Rotation paths and how fast each direction turns (degrees each step):
Each turn is a multiple of 5 degrees from 10 to 175, or 0.
Rotation 1:
[ 0.74  0.59  0.64 -2.49  2.09 -2.52  0.84  3.34 -1.27 -0.97  0.77  1.43
 -1.80  0.66  3.46  1.77]
[ 1.16 -0.96  3.07 -0.37 -0.28 -2.21  1.18  2.14  3.09 -1.63 -0.77  0.33
  2.04 -2.18  1.89  0.22]
[ 4.66 -0.33 -0.44 -3.53 -0.94 -3.25  0.06  1.08 -0.64  0.42  0.92 -0.68
 -0.27 -0.56  0.40 -0.47]
[-0.44  0.74  1.27 -2.55  0.55 -2.26  0.72  3.90  0.61 -1.95  0.24  0.19
 -1.52  1.39  3.21  2.66]
[ 1.23 -1.10  1.68 -1.38  0.39 -3.35  1.85  0.60  1.36 -1.71 -0.60  1.16
  2.81 -3.00  2.65 -0.98]
[ 5.16 -0.79  0.43 -1.77  0.09 -2.88 -0.22  2.41 -0.51  0.58  0.96 -1.09
 -2.04  0.21  1.26  0.53]
[-0.94  0.77  1.05 -3.73 -0.92 -2.06  1.43  3.65  2.09 -2.28 -0.63  0.02
  0.01  1.14  2.05  1.58]
[ 2.12 -0.94  0.83 -2.10  0.46 -3.47  1.50 -0.41 -0.44 -1.05  0.34  1.98
  1.45 -3.41  3.49 -0.72]
[ 4.73 -0.80  1.56  0.21  0.23 -2.22 -1.13  3.85  1.10 -0.38  0.74 -1.30
 -1.23  0.04  0.96  1.70]
[-0.29  0.62  0.24 -4.50 -2.24 -2.71  2.04  2.73  2.51 -0.92 -0.69  0.30
  0.40  0.51  1.00 -0.11]
[ 2.69 -0.18  1.50 -1.94  0.99 -3.29  0.78 -0.49 -2.07 -1.22  1.30  1.14
 -0.43 -2.30  4.23  0.23]
[ 3.51 -0.74  1.30  0.07  1.67 -1.95 -0.20  3.88  2.50 -1.62 -0.10 -0.97
  0.97 -0.07  0.61  1.50]
[ 1.56  0.09  0.30 -4.30 -2.32 -3.21  1.92  2.23  1.24  0.82 -0.06  1.13
 -0.47 -0.26  0.80 -1.19]
[ 1.75  0.38  2.46 -1.85  0.61 -2.01 -0.06  0.46 -1.66 -2.62  0.62 -0.53
 -1.10 -1.03  4.39  2.34]
[ 2.47 -1.05 -0.12 -1.28  2.12 -2.38  1.29  3.74  2.70 -2.13  0.09  0.11
  2.65 -0.75  0.39  0.74]
[-0.22 -0.03 -0.82  0.31  0.10  0.08 -0.95  0.23  0.92 -1.21  1.03  0.11
 -0.94  0.01  0.61 -1.78] => 0
[ 0.76  0.02 -0.65 -0.37  0.17 -0.61  0.10 -0.57 -1.68  1.44  0.67  0.86
 -0.78 -0.39  0.38 -0.87] => 140
Rotation 2:
[ 0.95 -3.09  2.63  0.16 -0.16 -0.66  3.02  1.96  3.79 -0.31  1.08  0.36
  2.17  0.94 -0.99 -0.21]
[ 0.50 -1.75 -3.54  0.20 -1.08 -0.36 -1.61  0.97 -0.41  0.85  0.09  1.65
  0.52  4.73 -1.97 -1.56]
[ 1.54 -1.98  0.52  2.87 -1.05  0.10  2.87  0.39 -0.67  0.22 -4.00  2.02
  1.50  0.70  1.74 -1.24]
[ 0.61 -2.88 -0.98 -0.72  2.00  0.88 -1.99  4.10 -0.17 -2.05  1.40  2.58
  1.28  1.02 -0.30  1.19]
[ 1.50 -0.67  1.74  1.70 -1.37 -0.80  2.08  2.05  2.51  0.47 -0.20 -0.42
  0.86  2.58 -3.72 -2.36]
[-0.21 -5.15 -2.79  1.14 -1.01 -1.15 -0.48 -0.13 -1.31  1.97 -0.16  2.11
  1.38  1.98 -0.29  0.38]
[ 2.00  0.49 -0.16  1.80  1.96  1.34  0.48  2.84  1.87 -0.21 -3.34  1.63
  0.62  1.82  1.96 -1.33]
[ 1.64 -2.45  0.24 -1.43 -0.32 -0.55  1.28  2.22 -0.36 -3.35  0.82  2.20
  2.81  0.75 -2.78  1.04]
[-0.43 -2.00  1.41  2.87 -1.18 -0.20 -1.49  2.34  0.88  1.94  0.07  0.57
 -0.99  3.33 -2.67 -2.57]
[ 2.55 -3.23 -2.47  1.51  1.14 -2.24  2.22  0.24  0.54  1.73 -1.02  0.65
  2.91  1.05  1.56  0.83]
[-0.01 -0.67 -0.53 -0.85 -0.31  2.43 -0.36  2.84  1.29 -2.32 -2.65  3.21
 -0.57  3.02  0.28 -0.35]
[ 2.28 -0.61  1.40  2.08  0.52 -0.52  1.73  1.33 -1.77 -0.41  1.26  1.96
  3.34  0.05 -3.45 -1.59]
[-0.04 -4.83  0.65  1.78 -0.96 -1.35 -2.15  2.09  1.59  0.69 -0.86 -0.78
 -0.40  2.25  0.45  0.43]
[ 2.23 -0.37 -2.92 -1.05  2.27 -0.54  2.90  2.04  1.31  2.29 -1.42  1.90
  1.53  1.94  0.07 -1.42]
[ 0.92 -2.55 -0.48  1.44 -2.82  3.49  0.60  0.88 -0.05 -2.76 -1.32  2.38
  1.22  1.72 -0.74  0.82]
[ 0.15  0.84 -0.60 -1.96 -0.07 -0.83  0.42  0.52  0.98 -0.95 -0.61 -0.40
 -0.06  0.81 -0.68  0.12] => 115
[ 0.53 -1.91 -0.43  0.23  0.96  0.27  0.50  0.25  0.05 -0.89 -0.29  0.06
 -0.23  0.62 -0.44 -1.61] => 0
[-0.31 -0.15  0.33  0.53 -0.83 -1.67 -1.21 -1.16  0.12  0.05  0.20 -0.59
  0.66  0.85 -0.55 -0.97] => 100
[-0.27 -1.72  0.59 -0.38 -1.30 -0.30  0.89 -0.63  0.19 -0.86 -0.29 -0.30
  0.37 -0.63  0.34  1.23] => 155
Rotation 3:
[ 1.29 -1.25  0.80  1.78 -0.70  1.85 -0.22 -0.73 -2.52  1.60 -2.49  0.30
  1.03  3.31 -1.67  2.73]
[-0.97 -2.31  2.18  0.00  0.35  2.16  0.73  0.65 -1.30  0.43 -1.71 -3.17
 -0.41  3.24  0.55  2.79]
[ 0.30 -0.22  2.33  0.95 -1.27  1.74 -1.31 -2.21 -0.68  3.66 -0.82 -2.20
  0.57  2.02  1.70  2.70]
[ 0.93 -1.54  0.86  1.90 -0.02  2.52 -0.41 -2.37 -2.02  1.08 -2.72 -1.62
  1.61  2.47 -2.08  1.86]
[-0.28 -2.71  2.32  0.04  1.18  2.79 -0.10  0.39 -0.88  2.02 -2.32 -1.07
 -1.31  2.72  0.81  2.50]
[ 0.85  0.23  1.55  0.82 -2.16  1.35 -0.25 -0.59 -1.62  1.98 -1.04 -1.01
  1.02  3.27  0.85  4.01]
[ 0.03 -1.75  1.30  1.04  0.14  2.37  0.62 -1.99 -1.50  0.26 -1.46 -4.11
  1.22  1.74 -0.90  1.31]
[-0.18 -1.76  2.04  0.93  1.21  2.46 -1.52 -1.75 -1.09  3.09 -1.80 -0.83
 -1.16  2.35  1.22  1.50]
[ 0.62 -0.68  0.75  1.07 -1.03  1.72 -0.12 -0.32 -1.55  1.43 -2.29  0.49
  0.89  3.51 -0.91  3.94]
[-0.78 -2.09  2.78 -0.18  0.07  2.07  0.54 -0.13 -1.18  0.58 -1.73 -3.73
  0.10  2.92  0.68  2.34]
[ 0.85 -0.45  1.98  1.32 -0.48  1.88 -1.56 -2.51 -0.96  3.74 -1.11 -1.62
  0.42  2.13  0.91  2.38]
[ 0.77 -1.84  0.67  1.38  0.07  2.18 -0.57 -1.16 -2.18  1.12 -2.98 -0.81
  1.29  2.84 -1.99  2.18]
[-0.51 -2.45  2.14  0.18  0.95  2.27 -0.06  0.83 -1.28  1.64 -1.83 -1.72
 -0.82  2.84  1.28  2.80]
[ 0.97  0.67  1.57  1.08 -2.24  1.68 -0.24 -1.99 -0.92  1.96 -0.69 -2.34
  1.14  2.87  0.76  3.26]
[ 0.35 -2.11  1.53  0.90  0.54  2.64  0.20 -2.30 -1.79  0.74 -2.03 -3.51
  0.88  2.09 -1.24  0.97]
[-0.22 -1.00 -0.35 -0.14  0.66  0.28  0.81  0.29 -0.45 -1.73 -0.39 -1.19
  0.41  0.12 -1.37 -0.60] => 135
[ 0.17  0.47  0.15  0.41 -0.08  0.19 -0.32 -2.05  0.21  0.34  0.59 -1.48
  0.56 -0.95  0.04 -0.95] => 95
Rotation 4:
[ 1.47  1.28  0.78 -0.13  0.41  1.21  0.83 -4.25  1.34  1.31 -3.23 -1.54
  0.09 -3.29 -0.01 -1.80]
[ 1.89  0.61 -0.32 -0.40  0.32  0.06  0.55 -2.67  2.12  0.91 -2.35 -4.87
  2.21 -1.70 -0.47  0.70]
[ 0.87 -1.62 -2.26  0.45  0.76  1.26  0.25 -4.39  1.47  1.27 -3.77 -2.35
  0.16 -1.28  0.78 -0.20]
[ 2.13 -2.97 -0.36  1.19 -0.52  0.44 -0.19 -2.66  3.02  1.50 -0.27 -4.02
  1.01 -2.02  0.07  0.75]
[ 1.23 -1.27  0.44  1.37  0.30  1.76  0.10 -4.25  1.32  1.70 -1.69 -1.06
 -0.68 -3.99  0.53 -1.59]
[ 2.70  0.50  2.43  0.06 -0.39  0.22  0.53 -2.56  2.67  0.39 -0.65 -4.20
  0.71 -3.52 -0.90 -1.06]
[ 0.99  1.41 -0.63  0.27  1.01  0.90  0.90 -3.86  0.62  0.48 -3.92 -2.34
  0.75 -3.26  0.31 -1.58]
[ 1.85 -0.47 -1.15 -0.47 -0.01 -0.03  0.90 -3.04  3.30  0.69 -2.04 -4.84
  1.37 -0.60 -0.49  1.09]
[ 0.92 -2.05 -2.37  1.38  0.71  1.90 -0.21 -3.92  1.45  1.62 -2.89 -2.19
 -0.09 -2.48  0.91 -0.35]
[ 2.38 -2.66  0.67  1.02 -0.52  0.38  0.04 -2.99  3.59  1.63  0.24 -3.71
  0.58 -2.72 -0.16 -0.27]
[ 1.45 -0.19  0.79  1.85  0.57  1.48 -0.01 -3.21  1.18  1.67 -2.02 -1.73
 -0.81 -4.73  0.40 -1.83]
[ 2.25  1.04  1.68 -0.65 -0.16  0.15  1.22 -3.45  2.82  0.44 -1.17 -3.42
  1.27 -2.85 -0.81 -1.05]
[ 1.14  1.26 -1.55  0.56  1.50  1.12  0.24 -3.13  0.92  1.15 -4.30 -3.03
  0.63 -2.74  0.16 -0.49]
[ 1.55 -1.38 -0.83 -0.92 -0.24  0.06  0.45 -3.82  3.42  1.15 -1.81 -4.13
  1.66 -0.27  0.07  0.49]
[ 1.71 -2.06 -1.42  2.42  0.69  1.93 -0.67 -2.79  1.18  1.93 -2.21 -2.38
 -0.10 -3.17  0.94 -0.08]
[ 0.34 -1.54  0.91  1.01 -0.42  0.33 -0.27  0.23  0.21  0.42  1.43  0.73
 -0.89 -1.05  0.21 -0.37] => 65
[-0.72 -0.54  0.56  0.64 -0.80 -0.76  0.17 -0.47  0.36 -0.99 -1.10  0.56
  1.10 -1.19 -0.06  1.16] => 0
Rotation 5:
[-0.03  0.88 -0.45  0.64 -0.07 -0.70 -1.86  2.44 -3.52  1.75  0.11 -3.69
 -2.30 -1.74 -2.67 -0.24]
[ 0.39  0.53 -1.67 -2.41  1.68 -0.23 -0.37  1.01 -3.37  2.03  1.94 -2.37
 -1.00 -0.35 -3.94 -0.66]
[-0.03  0.45 -0.42 -1.01  1.07 -0.56 -2.77  0.56 -4.38  1.66  0.92 -3.39
 -0.83 -0.39 -1.30 -1.14]
[ 1.10  1.50 -0.79 -0.62  1.35 -1.07 -0.08  1.95 -3.23  2.37  0.87 -3.62
 -2.45 -0.98 -2.25  0.71]
[ 0.90  1.04 -1.76 -2.93  2.21 -0.63 -0.26 -0.06 -3.86  1.81  2.36 -2.26
 -1.03  0.65 -2.27 -0.52]
[ 0.66  1.10 -0.11 -0.91  1.04 -1.62 -2.14  0.34 -4.80  1.50  0.85 -3.40
 -2.29  1.06 -0.16 -0.42]
[ 1.34  2.43 -1.32 -0.85  2.02 -1.88  0.68  1.99 -3.64  1.28  1.43 -2.21
 -2.81  0.15 -2.07  0.92]
[ 0.66  1.31 -1.69 -2.52  1.58 -1.44 -0.82 -0.23 -4.62  0.83  2.12 -1.67
 -1.18  2.07 -1.68 -0.50]
[ 1.23  1.97 -0.55  0.33  0.32 -2.39 -1.10  1.29 -5.26  0.25  1.13 -2.47
 -2.50  1.28 -0.19 -0.44]
[ 1.31  2.03 -1.18 -1.10  1.03 -1.75  1.70  1.42 -3.62  0.37  1.54 -1.07
 -2.49  1.27 -3.12  0.29]
[ 0.15  1.41 -1.22 -1.65  0.23 -2.09 -1.19 -0.06 -5.32 -0.58  2.17 -1.26
 -1.25  1.93 -1.36 -1.69]
[ 0.72  1.71  0.13  0.73 -0.70 -2.49 -0.24  2.16 -5.00 -0.43  0.97 -1.71
 -2.62  0.44 -1.78 -0.09]
[ 0.43  1.39 -1.08 -1.47  0.44 -1.79  0.84  1.78 -3.82 -0.32  2.52 -0.59
 -1.50  0.18 -4.60 -0.87]
[ 0.17  0.75 -0.07 -0.45 -1.09 -2.04 -2.25  0.89 -5.29 -0.43  1.29 -1.70
 -0.99  0.96 -2.47 -2.00]
[ 0.36  0.80 -0.73  0.22 -0.67 -1.42 -0.21  2.71 -3.76  0.38  0.80 -1.73
 -2.39 -1.23 -3.55 -0.39]
[-0.40 -0.41  0.51 -0.28 -0.28  0.11 -1.79 -1.03 -1.00 -0.27  0.04 -0.12
  0.76  0.69  1.13 -1.08] => 130
[ 0.39 -0.86 -0.36 -1.00 -0.71 -0.69  0.35  0.83 -1.41  0.88  0.92 -0.70
 -1.10 -0.14 -0.01 -0.68] => 0
Rotation 6:
[ 0.15 -3.46 -0.21 -0.24 -1.09 -2.71 -1.50  2.10  0.76  1.29  0.59  2.47
 -0.98 -2.77  2.01  0.53]
[ 1.70  0.32  0.37 -2.78 -2.25 -2.84 -0.86  1.58 -1.33  0.76 -0.66 -0.06
 -0.98 -3.68  1.44  0.28]
[ 0.18 -1.44 -0.27 -0.12 -1.57 -0.70  0.47  2.46  0.47  2.97  0.10  0.28
 -2.28 -3.50  2.00  3.64]
[ 0.98 -0.27  0.17 -0.88 -2.24 -3.55 -2.61  1.38 -0.27 -0.08 -0.68  1.67
 -3.86 -1.48  1.22  1.71]
[-0.41 -2.99 -0.14 -0.80 -2.81 -2.46  0.18  2.73 -0.85  0.73  1.29  1.24
 -0.12 -2.83  1.91  1.02]
[ 2.39  0.35  0.26 -1.63 -0.50 -2.14 -1.61  1.84  0.46  1.95 -1.10  0.45
 -2.19 -3.96  2.10 -0.04]
[-0.13 -0.36 -0.40 -1.01 -2.33 -1.65  0.84  1.96 -1.69  1.29  0.41 -0.47
 -2.37 -2.81  1.56  3.82]
[ 0.27 -2.39 -0.12  0.40 -0.92 -2.57 -2.51  1.64  1.05  1.10 -0.25  2.74
 -3.17 -1.78  1.47  1.31]
[ 0.52 -0.94 -0.09 -2.72 -3.01 -3.28 -0.68  1.83 -2.59 -0.40  0.54  0.85
 -0.41 -2.97  1.22  0.65]
[ 1.08 -1.36  0.02 -0.78 -0.74 -1.10 -0.56  2.15  1.16  3.07 -0.43  0.41
 -1.27 -4.01  1.90  0.97]
[ 0.82  0.67  0.26 -1.73 -2.42 -2.71 -1.12  1.27 -1.23  0.64 -0.49  0.28
 -3.72 -1.80  0.80  2.55]
[-0.67 -3.44 -0.91  0.47 -1.83 -2.13 -0.74  2.15 -0.29  0.91  1.18  2.28
 -1.26 -1.91  1.68  2.10]
[ 1.87 -0.22  0.63 -2.54 -2.00 -3.55 -1.89  1.67 -0.94  0.05 -0.64  1.14
 -1.50 -2.92  1.49 -0.80]
[ 0.49 -1.12 -0.21 -0.83 -1.19 -0.76  0.97  2.65 -0.50  2.47  0.36 -0.54
 -0.97 -3.82  2.07  2.85]
[ 1.13 -0.13  0.01 -0.39 -1.63 -2.66 -2.12  1.21  0.21  1.24 -0.94  1.34
 -3.61 -1.96  1.38  1.87]
[-0.88 -1.57 -0.51  0.78  0.16  0.99  1.04  0.65  0.46  0.81  0.83  0.17
  0.83 -0.33  0.41  0.67] => 160
[ 0.71  0.25  0.43 -0.96  0.50  0.14  0.39  0.49 -0.04  0.37 -0.14 -0.62
  1.57 -1.47  0.37 -1.40] => 95
Rotation 7:
[ 1.71  1.10 -1.86  2.79  3.60  0.81  0.09  2.27  1.50 -0.10 -0.11  0.90
  1.04  0.61 -2.18  0.73]
[ 0.43  0.87 -1.06  2.08  3.74  0.12 -0.67  2.24  0.91 -0.50  0.19  3.21
 -0.17  0.92 -2.25 -0.38]
[-0.88  0.32 -0.40  2.80  2.18  0.31 -1.48  0.66  1.15 -1.29  1.90  3.15
 -0.61  1.27 -3.07 -0.21]
[-0.81  0.15 -1.04  3.82  0.76 -0.09 -1.65  0.98  0.61 -1.89  1.99  1.21
 -0.08 -0.01 -2.58  1.42]
[ 0.56  0.50 -1.49  4.17  1.61  0.07 -1.18  1.85  0.25 -2.51  0.15  0.07
  1.16 -0.39 -2.41  2.65]
[ 2.15  1.01 -1.50  2.80  3.60  0.94 -0.15  2.08 -0.19 -2.14 -0.82  0.57
  1.32  0.93 -1.89  1.17]
[ 1.22  0.62 -1.43  1.99  3.66  1.83 -0.38  1.05  0.89 -1.42  0.40  2.00
  0.23  1.34 -3.31 -0.70]
[-0.17  0.11 -1.34  2.76  1.67  0.56 -0.96  0.98  1.93 -0.69  2.25  1.68
  0.03  1.43 -3.29 -0.72]
[-0.82  0.53 -2.16  3.55  1.17 -0.82 -1.25  1.87  1.53 -0.91  1.70  1.91
  0.27 -0.11 -2.43  1.18]
[-0.30  0.56 -0.93  3.65  2.21 -1.27 -1.28  1.85 -0.16 -1.72 -0.01  1.77
  0.19 -0.39 -1.36  2.44]
[ 1.14  0.80 -0.49  2.77  3.12  0.48 -1.34  0.73 -0.94 -3.39 -0.24  1.50
  0.49  0.60 -2.16  1.73]
[ 1.23  0.78 -0.78  2.46  2.63  1.74 -1.32  0.51 -0.05 -2.78  0.93  0.81
  0.85  1.36 -3.43  0.18]
[ 0.89  0.62 -2.24  2.97  1.57  1.49 -0.67  0.87  2.16 -0.97  1.11  0.24
  0.86  1.05 -3.46 -0.73]
[ 0.14  0.86 -2.49  3.58  2.22 -0.45 -0.30  2.41  2.47  0.36  0.60  1.89
  0.85  0.23 -2.20  0.26]
[-0.37  0.40 -0.78  3.24  3.08 -1.14 -0.91  2.18  0.62 -1.00  0.36  3.25
  0.03 -0.14 -1.42  1.07]
[ 0.27  0.30  0.93 -0.75  1.73  0.39  0.03 -0.12 -1.23 -0.23 -0.93  1.36
 -0.50  0.20  0.52 -0.16] => 80
[-1.03 -0.33  0.65  0.73 -0.66 -0.94 -0.83 -0.25 -1.21 -1.10  0.36  0.26
 -0.43 -0.74  0.40  1.28] => 60
